The rows below come in pairs that one turn or mirror swaps. Which row does each named row swap with?
ruv: -1.08,-1.69,-1.58,+0.16,+0.66,+0.07,-0.19,+0.45,+2.88,+2.67,+0.32,+1.17,+2.28,+0.81,-0.58,-0.26
zagi: +1.80,+1.05,-0.76,-0.34,-0.91,+0.45,+0.18,-0.61,+1.73,+2.64,+0.37,-0.32,-2.45,+2.91,+0.03,-0.09
ton: +1.65,-0.89,-1.85,+0.16,-1.76,-2.00,-1.17,+0.56,+4.70,+1.44,-0.76,+0.82,+0.33,-0.01,-0.72,+0.98
vum: +1.73,-1.97,-1.76,-0.64,-0.11,+0.74,-1.22,-0.23,+5.53,+0.95,+1.47,+0.86,+0.96,+0.95,-1.13,+1.26
Dapi: +1.43,+0.48,-1.43,-0.90,-0.28,+0.13,-0.93,-1.09,-0.73,+1.70,+0.82,+0.80,-0.34,+0.16,+0.46,+0.67
Luv: +1.28,+0.13,-2.47,+0.35,+1.42,-0.38,-1.76,-1.02,+2.85,+1.47,+0.00,+1.50,-1.34,-0.52,-0.14,-0.76
mume: +3.09,-0.14,-1.61,-0.38,-3.26,-0.58,-1.12,+0.65,+2.59,+0.87,-0.86,-0.60,+0.19,+3.03,-0.67,+0.60
lapek: +1.59,-0.41,-1.52,-0.99,-1.05,+0.59,-1.04,-0.37,-0.33,+1.66,+2.96,+0.95,+0.19,+1.59,-0.80,+0.66
lebu: +1.98,-1.94,+1.26,-0.54,-0.45,+0.63,+0.08,-0.46,+2.90,+0.52,-0.13,+1.49,+2.18,+2.03,-1.66,+1.13
Nonu: +3.08,-1.05,-1.99,-0.27,-2.17,-2.30,-1.53,+0.36,+2.43,+2.14,-0.31,-0.39,+0.06,+2.86,-1.29,+0.57
mize: +1.69,-0.60,-0.84,-0.30,-0.59,+0.38,-0.57,-0.01,+4.84,+1.78,+0.24,-0.04,-1.66,+1.21,-2.69,-1.69
Vuram: -0.13,+0.33,-0.59,-0.37,-0.40,+2.51,+0.50,-0.45,+3.38,+1.05,+0.49,+1.71,+1.75,+1.19,-1.55,+1.07
lasel: +0.82,-1.01,-0.99,-0.17,-0.75,+0.48,-1.11,-0.53,+5.54,+1.73,+1.26,+1.42,-1.96,+2.41,-0.94,-0.30
zeron: +3.02,-0.97,-0.37,-0.05,-0.42,+0.01,-1.93,+2.17,+2.95,+1.05,-0.20,-0.07,-0.49,+0.94,+0.26,-1.48
vobu: +1.41,+1.40,-2.41,-0.88,-0.69,+0.39,-0.59,+0.29,+0.85,+1.34,+0.87,+1.18,+1.28,+1.46,-0.39,+2.90
Bikis: +1.78,-1.42,-3.00,-1.44,-0.07,+0.43,-0.50,-2.60,+2.37,+1.34,+0.93,+1.02,-1.62,+0.65,+0.11,-0.13
Mumik: +0.55,-0.25,-3.20,+0.70,-1.28,+1.69,-1.70,-2.49,+2.07,+1.65,+1.21,+1.82,+0.66,+1.61,-0.62,+0.39
Gunos: -0.11,-0.22,-1.67,-0.95,-2.53,-1.11,-1.70,-0.80,+2.18,+2.41,+0.02,+0.26,+1.18,+3.75,-1.66,+1.36
fenem: +2.69,-1.46,+0.05,-1.89,+0.51,+0.00,+1.14,-1.11,+2.67,+0.83,+1.40,+0.04,+0.90,+1.74,+0.03,-0.42
Bine: +1.16,+1.06,-1.48,-0.59,-0.92,+0.56,-2.18,-0.37,+1.36,+1.38,+1.65,+0.40,+1.59,+3.30,-0.60,-2.26
sol: +0.95,+1.67,-2.49,-0.15,-1.10,+0.36,-1.98,-1.43,+2.56,+2.19,+0.74,+2.36,+2.18,+1.89,+0.18,+0.23
mitam: +1.15,+0.10,-1.34,-0.68,-0.11,-0.46,-2.10,-0.49,+1.13,+0.96,-0.52,+1.04,+2.93,+1.60,+0.03,+2.14
lozen: +1.61,-0.73,-0.94,-0.24,-0.65,+0.35,-1.01,+0.08,+2.94,+1.92,+0.99,+0.94,+0.01,-0.54,+0.19,+3.33
Pitu: -0.49,+0.03,-0.47,+0.68,-1.08,+0.90,-2.19,+1.51,+2.45,+3.32,-0.63,+0.74,+1.06,+2.45,-1.49,+1.31
Sav: +0.99,-2.09,-1.58,+0.16,-0.76,+0.15,-1.48,-0.08,+1.50,+1.52,-1.28,-0.46,+0.71,+2.57,-2.58,-2.19
Zitis: +1.38,+1.08,-1.95,-0.06,-0.84,+0.71,-1.98,-1.84,+3.59,+3.10,+0.15,-0.20,-1.22,+3.04,-2.41,-0.58
Gukof: +2.45,-0.36,+0.56,-1.40,-1.51,+0.37,-0.71,+1.64,+3.61,-0.16,-0.99,+0.93,+0.09,+0.58,-0.09,+0.05
bive: +1.61,+0.18,-1.15,-0.84,-0.48,-0.26,-0.53,-0.19,-1.03,+1.70,-0.55,-0.74,+0.33,+2.20,-0.33,-0.82
kovip: +2.73,-2.04,-0.58,-2.34,-1.18,-1.28,-1.64,-0.15,+3.56,+1.00,-0.71,+0.35,-0.28,+0.18,-1.04,-0.25
vazel: +2.69,-0.24,-1.81,-1.83,-0.94,-1.98,-2.66,-0.89,+1.84,+2.17,-0.39,+0.09,-1.64,+2.33,-0.90,+0.01
Lapu: -0.80,-0.57,+0.31,+0.39,+1.15,+0.84,-0.81,+1.34,+3.22,+0.63,+0.02,+1.13,+1.54,+1.64,-0.92,+0.93
dov: +1.38,-1.18,-1.98,-0.42,-0.54,+1.14,-1.36,-0.96,+0.18,+1.12,+1.99,+1.09,+0.77,+1.91,-1.55,+2.34
vubi: +1.78,-0.99,-0.68,-0.58,-0.80,+0.38,-0.42,+0.43,+0.33,+1.73,-1.68,+0.81,-1.01,+2.22,-3.26,-0.23
Zimo: +1.05,-3.56,-0.64,-0.50,-0.46,-0.01,-0.23,-0.66,+2.39,+1.56,-1.38,+1.08,+2.25,+1.80,-0.98,+0.52
Fameb: +0.84,-0.22,-0.82,-0.34,-0.45,+0.65,-1.05,-0.62,+5.71,+1.27,-0.02,+0.68,-1.31,+2.76,+0.88,-0.11
Tizu: +1.38,-0.58,-0.91,-0.50,+1.54,+2.27,-0.54,-0.08,+2.49,+0.78,+1.11,+0.61,-0.72,+0.54,+0.25,-1.69
boro: +1.74,+2.73,-1.05,+0.48,-0.33,+0.52,-1.25,-0.72,+2.91,+2.04,-0.68,+0.11,-0.61,+3.23,+0.03,+0.77
kuz: +0.90,-1.00,-0.17,+0.30,+1.58,+2.19,-0.50,+1.06,+1.77,+2.19,-0.32,+0.68,+0.92,+1.11,-1.39,-1.42
Sotur: +1.36,-0.27,-1.21,-0.16,-1.09,+0.75,-1.88,-0.55,+3.71,+1.96,-0.40,+1.25,-1.57,+3.96,-2.39,+1.89
roba: +0.23,-1.66,-0.50,+0.02,+1.90,-0.01,-0.40,+0.74,+2.50,+2.95,+1.07,+0.45,+1.71,+1.70,-0.46,-1.05

sol swaps with lebu
kuz swaps with Dapi
vobu swaps with Lapu
vubi swaps with Luv
Bikis swaps with Sav
lozen swaps with Pitu
roba swaps with lapek
vum swaps with Gunos

